In the rows, 128 means zero.
Rotation paths and how fast each direction turns (deg/step)
Each turn is a multiple of 5 degrees from 10 to 175, or 0.
Each row of a path follows its step; steps can be skipped.
Rotation 1:
step 0: [130 144 127 119 131 127 133 119 130 132 128 125 135 125 128 127 125 128
 142 133 141 126 127 127 121 128 154 127 128 127 112]
step 1: [119 123 134 121 134 116 126 134 140 142 141 130 139 134 112 127 130 137
 130 135 115 119 132 130 127 125 123 127 128 139 126]
step 2: [125 126 129 121 125 127 123 121 124 130 123 134 129 139 140 136 148 123
 119 135 134 114 119 131 116 123 136 131 130 123 114]
step 3: [114 135 127 121 140 130 140 128 136 125 125 129 136 129 114 138 127 119
 134 120 121 124 122 137 122 126 124 144 130 123 139]
step 4: [113 133 115 127 126 132 121 119 132 135 139 133 117 125 126 120 127 135
 129 130 138 124 129 136 128 124 134 133 133 115 109]
step 5: [128 132 133 126 133 122 127 137 123 124 140 127 132 127 120 137 123 134
 118 134 109 117 116 136 136 127 124 134 113 119 125]
step 6: [125 131 116 134 125 128 117 120 123 128 124 143 139 136 133 126 136 109
 131 122 130 126 134 128 129 133 128 133 116 115 114]
step 7: [117 129 137 124 131 123 142 132 118 130 123 129 134 133 108 140 114 134
 134 128 138 130 129 131 135 135 133 127 124 115 127]
step 8: [120 113 112 133 122 124 127 124 126 148 137 136 121 139 128 125 122 126
 124 131 125 125 128 119 131 113 132 125 120 126 124]
step 9: [130 143 142 130 138 130 130 126 115 129 118 122 130 127 122 137 125 120
 115 138 127 121 127 120 123 113 130 129 116 122 128]
step 10: [119 129 113 137 137 115 137 122 132 124 128 133 138 126 121 120 129 123
 134 112 131 120 139 120 119 119 124 123 125 128 122]
Speeds:
[127 128 126 130 126 126 129 131 125 128 129 122 127 130 129 133 128 128
 133 129 126 129 134 133 123 124 128 132 126 128 123] | 0
[126 125 128 128 127 123 129 127 130 133 128 125 125 132 130 126 126 138
 125 128 127 126 129 132 132 128 126 124 131 127 127] | 110
Rotation 2:
step 0: [134 131 125 128 150 127 136 133 115 127 143 119 116 130 134 121 126 139
 130 123 125 125 133 141 116 127 123 126 116 120 123]
step 1: [120 125 136 149 131 119 131 123 118 133 139 130 125 144 140 140 133 134
 133 132 139 119 122 122 130 137 129 120 121 133 120]
step 2: [128 126 124 137 133 118 137 107 124 136 131 130 121 123 132 121 118 124
 113 132 138 131 140 132 117 130 125 120 114 119 137]
step 3: [124 140 146 126 127 131 120 124 130 142 149 131 120 127 133 125 131 129
 132 148 128 115 132 125 122 132 123 119 126 123 126]
step 4: [138 120 118 139 138 123 126 129 129 143 131 138 115 129 127 111 132 127
 126 132 129 128 112 121 110 134 122 130 119 124 124]
step 5: [124 126 126 139 129 137 139 124 115 121 145 118 115 128 120 113 125 138
 135 139 123 117 132 118 133 132 125 120 121 130 129]
step 6: [119 120 134 147 126 112 128 119 124 141 132 121 125 122 136 115 129 113
 143 128 137 133 124 121 131 132 127 127 130 124 126]
step 7: [122 131 128 120 141 122 126 112 124 129 146 125 117 135 117 117 129 122
 127 126 120 132 133 125 126 128 131 120 126 106 136]
step 8: [132 132 132 122 132 122 113 123 119 134 139 129 114 137 135 118 142 126
 137 131 135 129 127 121 130 149 125 125 132 142 125]
step 9: [114 124 113 136 145 133 127 120 125 122 131 137 122 133 130 110 124 119
 132 122 122 132 134 126 117 132 124 125 110 135 128]
step 10: [125 122 130 127 129 132 132 119 112 128 142 126 123 133 145 129 130 123
 140 145 123 130 137 125 139 128 112 126 127 125 114]
Speeds:
[129 129 126 128 130 130 127 125 124 129 124 129 127 130 125 129 128 136
 129 127 132 129 125 124 132 131 131 131 123 132 132] | 100
[129 134 130 127 126 126 129 134 127 126 131 125 124 123 129 126 130 132
 128 131 132 132 134 129 130 129 129 132 128 130 127] | 140
[135 123 125 131 130 125 127 127 129 131 123 130 127 122 133 124 129 128
 128 125 131 133 127 133 128 129 128 128 129 128 129] | 160
[130 130 127 132 127 132 130 133 123 128 127 127 130 126 129 125 123 130
 134 128 124 129 123 126 129 125 122 130 127 125 126] | 65
Rotation 3:
step 0: [126 131 132 137 124 135 125 128 128 131 132 144 133 135 118 115 110 134
 112 118 125 119 127 127 128 144 131 137 121 115 128]
step 1: [141 130 128 131 110 123 123 128 125 117 129 134 120 118 128 134 141 126
 135 122 133 138 135 136 118 131 137 132 111 130 144]
step 2: [124 141 133 131 139 129 141 127 120 114 138 118 141 121 130 122 131 121
 127 116 114 127 140 118 126 126 130 129 138 112 135]
step 3: [133 130 128 124 128 133 134 126 121 126 137 143 121 128 117 121 133 132
 140 124 132 125 121 154 124 137 120 127 133 116 113]
step 4: [128 142 138 121 131 127 136 145 133 134 130 121 120 139 130 117 140 132
 124 124 127 127 138 130 133 144 137 133 113 135 139]
step 5: [135 135 131 127 111 123 128 122 115 113 129 141 144 134 126 113 119 123
 123 117 140 121 124 120 127 132 130 126 135 131 134]
step 6: [125 131 119 131 131 127 124 124 125 126 140 129 128 116 119 137 119 127
 135 127 119 128 142 140 112 150 136 125 118 127 136]
step 7: [127 134 138 132 123 135 152 122 120 130 133 131 127 130 130 129 142 123
 131 128 130 124 131 132 134 117 138 133 128 107 143]
step 8: [146 143 134 130 136 121 132 128 129 127 126 138 134 135 134 110 128 132
 141 124 120 130 133 129 117 137 119 118 125 121 113]
step 9: [124 124 139 128 130 114 132 132 125 120 140 125 130 135 118 130 134 140
 127 115 126 110 125 144 132 136 133 139 121 142 135]
step 10: [124 143 127 120 115 112 136 131 124 131 133 130 127 119 131 119 120 119
 140 129 144 136 131 120 135 142 139 126 136 124 136]
Speeds:
[135 126 128 125 128 126 124 127 129 129 128 136 125 123 129 129 129 123
 128 132 125 129 128 131 126 133 125 125 129 131 126] | 145
[128 131 122 130 130 124 123 129 127 129 125 123 129 133 130 129 129 125
 131 128 127 135 130 131 128 132 130 128 126 127 125] | 160
[131 134 125 127 128 127 131 126 129 131 124 129 133 126 134 126 130 126
 125 126 128 129 127 124 132 128 125 127 135 128 132] | 130
[126 124 124 128 129 128 129 131 127 133 126 130 131 130 124 129 127 121
 127 126 134 126 127 124 124 131 126 126 124 128 132] | 65
[133 127 124 126 129 133 129 128 127 134 132 126 125 132 124 124 127 129
 130 130 124 128 124 128 131 126 129 124 128 124 131] | 90
Rotation 4:
step 0: [141 139 115 115 135 129 132 116 123 131 117 138 126 129 141 130 123 136
 113 133 142 127 127 131 122 143 132 142 132 133 135]
step 1: [127 120 126 135 129 141 132 138 144 125 113 121 142 133 118 122 119 132
 114 133 139 144 125 126 117 129 136 115 126 129 118]
step 2: [135 129 124 142 125 128 106 139 125 129 117 135 124 143 113 130 123 125
 137 140 123 122 131 126 127 125 129 141 130 143 139]
step 3: [138 140 134 140 151 131 124 119 124 121 125 137 137 125 126 135 147 131
 120 127 139 132 138 127 128 126 113 123 126 124 136]
step 4: [117 132 118 130 124 121 134 140 143 121 114 127 135 130 123 125 145 130
 132 109 132 127 114 143 134 123 127 126 132 140 125]
step 5: [141 140 133 119 121 106 128 138 128 125 124 121 120 137 131 133 136 110
 124 145 141 128 128 130 128 136 132 139 129 126 131]
step 6: [123 136 129 130 138 122 143 129 130 129 124 142 141 132 115 142 123 126
 122 124 126 138 141 127 124 128 138 132 117 117 107]
step 7: [113 120 125 141 121 122 118 124 121 110 124 142 116 136 122 125 129 125
 125 120 126 137 117 121 125 142 135 138 139 135 124]
step 8: [147 125 128 129 147 129 127 127 139 131 147 132 125 131 126 127 133 117
 114 125 137 137 120 118 131 119 137 139 134 128 141]
step 9: [133 140 117 120 128 124 131 131 122 128 126 128 126 122 112 128 128 148
 119 124 125 143 122 131 130 116 128 127 118 149 118]
step 10: [135 131 138 145 119 126 138 135 125 103 120 115 122 135 133 121 126 121
 132 132 129 135 124 115 128 126 127 130 113 135 139]
Speeds:
[128 127 135 129 126 126 127 129 130 127 125 126 126 126 126 123 126 124
 126 126 125 126 132 130 132 130 133 130 132 131 135] | 130
[129 133 128 129 130 131 130 129 123 132 134 129 125 125 125 130 130 127
 131 131 131 127 133 133 124 127 133 129 129 132 129] | 120
Rotation 5:
step 0: [135 133 137 135 136 125 138 126 137 137 136 112 127 136 140 132 136 135
 134 138 122 123 133 133 123 129 132 135 140 134 134]
step 1: [110 135 125 130 125 142 137 130 138 122 127 122 126 126 131 133 139 126
 129 122 118 120 131 128 119 143 121 119 132 124 126]
step 2: [120 119 139 145 126 123 123 132 112 125 137 126 132 120 126 124 133 131
 135 124 122 117 130 132 123 134 130 132 143 127 130]
step 3: [134 138 133 123 136 135 124 118 125 138 128 133 127 125 137 115 140 135
 136 124 117 123 132 129 129 138 137 115 132 135 123]
step 4: [121 127 120 124 119 132 133 133 122 135 117 129 130 130 139 125 138 133
 132 120 132 123 122 142 115 123 119 131 144 131 122]
step 5: [133 138 150 134 135 131 131 129 121 128 116 120 125 132 136 125 129 136
 136 133 130 118 125 134 128 139 120 136 128 122 131]
step 6: [115 136 121 130 124 126 125 113 133 125 117 118 141 130 130 119 138 127
 131 136 114 122 125 127 122 135 125 131 127 134 126]
step 7: [127 131 128 134 126 114 128 125 120 122 124 121 132 107 143 126 130 127
 131 121 135 120 135 129 121 130 120 119 135 122 128]
step 8: [128 130 137 117 127 130 117 134 128 125 119 133 134 115 132 121 121 135
 137 135 118 124 120 140 129 140 137 122 129 129 120]
step 9: [134 138 129 124 122 118 118 114 130 131 126 131 130 136 131 127 130 130
 128 136 136 120 132 137 116 123 122 130 141 133 111]
step 10: [124 128 129 127 134 129 131 127 129 119 109 127 113 130 137 119 120 120
 137 131 141 127 130 133 121 142 118 123 125 131 126]
Speeds:
[131 129 136 127 125 131 121 128 128 128 128 127 128 127 127 129 129 128
 132 132 126 131 127 123 128 127 132 133 129 131 132] | 125
[128 128 129 126 132 128 121 128 126 127 130 136 128 126 123 129 127 130
 130 123 128 128 129 131 128 126 128 123 133 132 125] | 65
Rotation 6:
step 0: [118 135 120 124 152 127 136 123 106 122 117 129 129 126 121 130 126 131
 117 134 118 131 137 122 131 125 132 120 120 122 137]
step 1: [120 133 117 137 128 123 122 135 129 133 133 115 138 130 137 131 133 131
 134 127 119 144 129 127 144 117 110 146 128 125 136]
step 2: [135 109 131 125 136 122 125 134 141 123 145 129 127 119 125 140 134 126
 139 134 142 139 126 142 124 120 134 131 120 133 135]
step 3: [132 122 128 140 154 124 143 131 123 129 125 137 121 127 133 125 122 121
 139 135 127 114 120 131 127 133 123 113 141 133 128]
step 4: [141 141 125 145 131 130 138 124 119 111 111 118 138 129 125 127 137 136
 130 125 117 129 130 135 136 117 131 128 126 116 120]
step 5: [111 129 118 134 126 129 127 140 116 131 134 134 135 119 127 126 142 130
 124 133 126 149 126 130 120 124 132 127 108 122 140]
step 6: [135 115 115 141 127 122 124 137 145 130 139 139 131 121 134 115 120 114
 135 129 126 129 121 126 136 125 119 140 130 138 138]
step 7: [151 109 128 127 138 138 133 122 136 120 129 118 121 123 118 122 127 130
 137 140 121 121 128 140 125 133 135 116 125 125 122]
step 8: [124 134 127 146 127 133 132 131 110 140 117 127 125 127 144 126 127 131
 133 128 120 131 128 137 124 134 127 108 130 112 121]
step 9: [131 132 126 148 112 115 122 127 132 117 125 130 129 125 130 123 133 120
 121 116 127 141 132 117 129 116 143 131 117 120 131]
step 10: [124 111 123 123 129 131 125 140 134 135 137 125 124 127 116 111 135 118
 129 141 120 130 130 110 112 126 128 128 117 136 133]
Speeds:
[134 129 126 127 126 127 130 130 134 123 123 127 126 131 127 129 127 128
 130 119 129 128 129 131 130 126 129 132 124 126 129] | 145
[130 132 131 124 126 126 126 128 128 131 127 127 134 131 123 127 125 129
 127 128 133 129 123 127 128 137 129 129 130 127 130] | 0
[128 132 132 132 128 128 134 132 125 126 124 131 130 130 126 124 132 129
 126 127 131 128 129 123 123 125 129 129 126 134 125] | 70
[131 130 122 125 132 130 130 135 126 133 131 130 124 129 130 130 130 130
 128 124 128 128 128 122 129 132 126 123 126 127 128] | 145
